(in the rows, 128 means zero)
One turn sends every row of this set to another row. A few are shown first. Where does it send the rows asked after them?
bes: [113 105 155 167 153 113 116 119 133 145 144 152 159 129]
gapu: [117 162 109 108 113 134  91 123 149 122 100 108 140 157]
pifa: [135 145 138 146 112 145 142 152 112 139 133  81 103  96]
Mazez: [126 144 114 159 135 138 150 120 100 127 181 131 122 125]
zubam: [108 156 125 154 125 137 167 147 134 108 166 108 119 147]
dedez: [142 133 136 116 141 112 135 113 131 127 112 183 150 133]
til: [125 138 147 137 113 141 153 147 107 130 151  84 103 108]
zud: [ 89 130 142 172 131 113 114 148 158 134 125 151 137 160]
linu: [119 122 126  92 120 156 108 154 103 121 122 169 131 125]
Rovob: [176 121 113 133 141 125 136 148 107 161 137 150 135 155]
runu: [156 145 118 147 159  90 106 137 140 137 136  93 159 122]
Lan: [138 134 149 104 122 119 157 172 148 111 120 130 147 163]
sefum: [ 94 137 131 128 127 170 144 138 113 103 167 122 119 109]
pim: [120 150 147 135 112 109 146 125  94 108 162 114 123 101]
kag: [ 89  98 151 153 141 159 106 151 148 146 124 134 130 124]
Gaf: [151 152 124 115 138 100 111  95 136 134 125 107 170 154]
tebeb: [133  96 140 135 125 148 113 140 148 124 113 150 168 166]
Zal: [132 108 116 123 144 105 116 121 109 174 149  90 136 136]
tati: [130 135 104 126 147 138  67 140 125 138 125 108 138  94]
Vup: [138  98 130 147 123 147 110 140 145 133 113 155 162 171]
nivik: [136 143 110 135 130 135 130 148 153 139  89 165 111 158]
funo: [144 126 112 110 136 157  92 107 126 154 112  95 145 126]
Bul: [145 106 144 109 147 160 144 133 149 141  96 144 135 121]
pef: [132 101 133 139 122 144 103 134 137 125 115 167 166 164]
loro: [117 163 120 157 101 116 135 144  98 123 150 109  92 126]
fufe: [ 98 138 135 105 122  76 126 131 137 129 139  93 146 161]
vuz: [111 160 122 122 133 106  91 159 159 103 115  99 146 123]
zapi: [ 83 125 107  97 114 126  86 138 113 145 127 108 115 131]
per: [118 175 121 156  94 111 126 146 106 117 133 116 105 117]
Gebe: [135 152 151 137 114 103 145 122 101 113 147 110 135  94]

runu goes to tati
dedez goes to Bul
linu goes to Lan
And these:
Gaf goes to funo
zubam goes to Mazez
til goes to loro
bes goes to kag
Zal goes to zapi
per goes to Gebe
tebeb goes to Vup

One turn sends every row of this set to another row. A few are shown first. Where does it send the rows asked after them?
Gova: [105 174 120 140 136  96 125 143 120 138 109 135 147  81 147 108  91  93
 128 138 131 149 119 131  96 110 133 164 125  84 101 129 111  75 148 129
 134 144 134 154  98 118 150 139  80 127 108 148 110 110 109 148 103 138
 163]
Gebi: [135 111 145 133 126 158 124 106 135 107  79 138 129 141 107 148  88 141
  79 149 103  93 142 126 106 118 115 119 142 153  96 139 154 105 181  97
 115  95 123 170 132 173 150 168 126 147 147 178 156  83 165 149 154 150
 123]
Gafa: [118 128 139 117 137 170 111 135 132 112 140 200 118 105 103 148  91 169
  99 115  82 162 132 166 114 125 137 123 101 146 124 155 112 114 114 123
 143 101 129 184  96 110 134 132 121 101 125 198 102 130 121 167 104 117
 186]
radif: [155 117 173 136 128 138  89 131 116 125 153 186 134 117 114 141  99 150
  94 101  87 145 141 171  98 131 156 130 126 120  93 131 103 135 155  95
 159 127 149 166  99 150 108 105 113 104 103 184  92 106 130 172 127 132
 199]
Fir: [111 149 114 117  94 104  82 130 153 114 121 101 115 142 162  97  89 116
  83 126 149 145 154 153  86 159 113 160  91 107 152 130 118 115 148 126
 115 116 132 130 108 123 158 161 136 137 135 183 112  97 127 153  77 111
 155]
bugu: [100 164 116 145 143 124 122 125 178 106 114 115 167 102 148 125  77 145
 123 103 122 164 146 120 110 120 102 148 127  76 104 123 111  90 150 171
 144 146 141 130 104 124 138 108 112 126 122 156  85 107 124 156 104 128
 168]
gusu: [140 112 147 137 111 161 124 115 143 100  80 137 130 150 102 146  93 132
  88 151  99 112 155 127 110 115 113 118 145 145  98 132 151 113 172 107
 115  89 134 175 147 169 144 176 110 142 136 191 160  77 175 141 152 155
 129]
zeko: [119 110 119 145 144 173 136 126 158  67 109 153  93 151  72 156 129 154
  98 166  99 103 143 148  89 124  70 113 130 147 115 164 150 105 165 117
 137  85 120 163 136 127 158 135 129 165 150 149 131  84 163 157 106 128
 152]
dit: [131 171 107 124  78  98 113 137 165 110 140  97 111 117 150  99 112 119
 100 130 157 152 121 147 120 167 114 150 107 129 154 143 119 127 151 101
 124 152 142 155 112 126 154 129 119 134 122 125  93 107 139 137  76 100
 177]
Zur: [137 144 157 106 106 152  95 130 102  97 158 183 129 115 110 150 105 139
 122 118  92 136 120 161 109 118 137 115 129 117  88 141 113 112 135  91
 148 127 137 165 106 109 106 118  88  85 117 149 109 142 125 175  97 155
 202]
nenog: [117 152 109 117  96  99  93 116 144 108 129 109 111 137 163 113  80  88
  84 110 149 139 151 149  88 148  84 158  98 125 144 129 114 100 154 125
  95 119 137 129 127 121 132 150 137 150 117 148 104 122 147 138  86 107
 168]
pofet: [152 154 127 128  85  83 108 122 164 126 124 103 116 115 174  96  87 113
  91 128 154 144 145 136 121 151 124 155  89 135 136 127 104 137 141 102
 113 162 154 150 104 148 147 147 121 139 122 144  91 103 139 125 111 110
 164]
kuf: [159 123 143 170 135 132 130 153 147  95 138 150 145 139 106 148 149 138
 102 163 111 113 149 124 116 148 144 140 171 150  89 161 134 151 190  83
 162 124 108 169 136 134 194 166 119 128 138 178 105  53 155 156 117 140
 155]
tado: [137 150 139  97 115 161 110 102 122 117 125 201 157 105 114 155  74 153
  82  98  78 153 126 140 122 118 126 107 141 147 103 136 115  95 136 128
 128 110 128 166 108 151 112 125 123 113 101 173 106 135 139 174 120 132
 192]
liluz: [170 129 155 156 112 135 137 139 148  81 135 166 127 140 128 167 120 119
 122 158  96  84 130 122 133 115  83 138 148 174  72 153 142 148 164  81
 141 144 132 160 161 115 143 172 100 137 128 133 115 100 175 137 115 135
 155]
Tamu: [120 161 139 162 127  93 127 153 160 130 105 153 135 100 161 112  86 121
 123 127 102 138 114 164  85 111  95 178 107  90 115 127 110 100 148 133
 167 148 168 140 111 123 139 113  88 137  90 158 118 103 126 168  97  91
 166]
numul: [163 117 158 151 116 130 134 136 149  79 128 165 120 135 129 172 126 121
 120 146  98  70 117 126 126 117  89 139 141 174  78 156 151 145 172  72
 142 138 128 153 150 122 136 163 107 127 146 123 122 102 172 146 121 147
 148]
Suzo: [ 82 145 126 160 135 133 130 146 160 120 121 109 148  97 152 140  60 117
 129  95 117 152 120 147 129 123 119 174 110  94 135 134 123  98 150 148
 140 139 166 159 121 111 129 142  90  95 129 168 113 134 128 135 109 102
 138]
Rara: [122 110 117 151 134 174 131 128 159  62 112 149  96 156  73 154 130 147
 111 173  99 129 157 141  91 125  76 120 142 141 124 157 143 109 165 119
 130  84 124 176 145 116 153 142 116 163 137 162 127  83 176 146 119 137
 163]
fonan: [158 116 147 160 144 125 125 146 153  95 132 151 135 134 100 151 152 144
 105 153 111 105 140 130 111 149 144 136 155 144  84 156 141 145 201  78
 157 123 101 155 118 143 179 156 129 133 154 165 106  53 149 163 126 146
 153]

Gova goes to Suzo
gusu goes to liluz
And these:
pofet goes to nenog
fonan goes to Gebi
radif goes to tado

One turn sends every row of this set to another row. A few are shown first. Where does it send the rows asked after them?
bol: [148 128 137 127 143 115  95 142 128 119 135 164 147 164]
fodeg: [142 124 140 116 165 111  94 134 126 129 135 155 158 162]
Zipe: [106 133 128 120 178 137 128 140 144 146 114 160 144 156]
rak: [163 116 101 160 148 136 105 111 128 136 136 123 157 107]
Sofuv: [ 91 121 125  98 151 102 141 121 140 104 120 113  95  83]
Tadi: [108 137 101 150 136 135 111 124 129 142  77 125  92 135]
fel: [164 127 119 130 120 127 141 111  99 120 142 102 150 108]
Kek: [113 128 132 146 122 126 124  95 113 163  92 116  93 133]
sak: [ 99 113 148 102 152 103 139 139 143 115 108  97  98  85]
Gib: [143 100 142 102 132  95  92  99 127  96 147 130 152 140]
kipud: [178 127 117 130 120 120 151 122 123 154 109 117 139 113]
rolif: [ 73 135 118 118 167 117 139 162 143 129 111 124 122 108]
zirok: [150 107 144 107 127  91  81 116 122  95 140 128 143 135]
rigef: [109 122 120 153 121 127  91 112 137 176  91 106 142 108]
neru: [102 133 116 122 167 138 117 164 143 136 129 160 145 148]
mabef: [ 88 112 136 102 132 104 143 129 149 104 113 108 102  89]
mis: [151 121 101 136 127 154 115 104 158 161 116 127 146  99]
Tik: [137 119 141 126 142 103 100 127 131 127 121 158 168 166]
Kono: [121 114 112 110 101 132 140 125  89 117 122  78 128 118]
zipa: [132 127  99 173 152 123  88 126 136 148  94 127 136 117]
mamos: [121  90 108 117 122 158 130 109 112 151 122 101  93 138]
zurun: [136  93 148 102 124 105 126 105 148  88 133 111 102  98]
zar: [119  95 137  95 122  99 121  95 141  82 137 113 121 107]
Fol: [ 98 123  98 118 112 155 124 124 115 124  98  97  90 129]
koru: [146  84 141 113 117 108  92 111 142  98 140 126 152 134]
munuf: [111 136 130 122 181 139 115 164 151 140 119 155 133 146]
Ber: [ 77 120 126 105 181 140 131 155 145 143 105 116 122 110]
vukis: [ 83 123 129 113 164 125 135 166 157 130 106 124 112 108]
mivun: [146  88 113 114 114 125 132 137 104 154 121  84 137 127]
Vupo: [126 100 130  92 130 101 103 103 137  83 140 106 113  96]

fel goes to rak
rigef goes to Kek
Gib goes to fodeg
And these:
Sofuv goes to Vupo
koru goes to Tik

One turn sends every row of this set to another row. A few are shown first. Where does it send the rows asked after them?
zim: [ 54 112 139  54 105  97  93 156  89 145 159 139  78]
tebed: [116 124 147  69 127 158 136 125  74 113 152 137 129]
Zalo: [ 93 128 125  74 105 172 105 163 107  71 133 168 125]
Poza: [ 87 119 121  63 159 124 134 171  76 149 120 153 117]
gomo: [ 74  94 111  82 150 143  70 155  85  82 154 152  72]
sada: [ 85 106 136  74  88 171 111 160  79  72 176 154 128]
Tef: [138 132 146  74 128 142 103 130  74 109 151 143 108]
fuvu: [111 143 119  62 149 125 113 189  67 146 135 144 116]
Kezil: [ 63 123 166  59 113  91 114 174 105 131 144 171  99]
vema: [ 59 124  96  69 154 126 122 141 115 138 193 167  93]
bonep: [ 93  92 118  63 148 176 126 138  60 120 162 145 129]
Tuf: [ 60  89 157  79 121 136 125 160  94 110 188 167  61]
Zoso: [ 68 128  90  89 116 105 115 145 119 106 178 166  74]
nirir: [ 63 120 112  68 119 149 144 201  75 145 171 181  95]
gozul: [ 80  96 118  64 136 117 119 144  68 155 140 188 110]
Puv: [ 80 131  97  95 115 112 114 153  98  76 193 126  95]
Mot: [102 133 113  77 106 125  71 141  57  92 164 176 122]
Tozez: [ 88 148 114  55 118 146 107 161  50 145 188 128 122]
Radi: [ 72 124 115  73 149 127 133 145  92 119 212 175 136]
dig: [ 81 127  91  89 141 129 123 171  81  81 196 150 137]
piluf: [ 83 135 166  57 113 114 120 202  96 137 165 175 103]
finir: [ 51 115 109  65  91 140  84 197  99  91 150 139  92]
voruv: [ 71 118 162  56 135 162  98 188 125 107 168 140  75]
vev: [ 54 128 146  54 120 146  85 177 124  96 148 123  92]
tava: [108 117 130  79 127 169  92 162 112  80 136 181  92]

tebed goes to vev
Radi goes to Puv
And these:
Tef goes to voruv
Tuf goes to Tozez
sada goes to zim

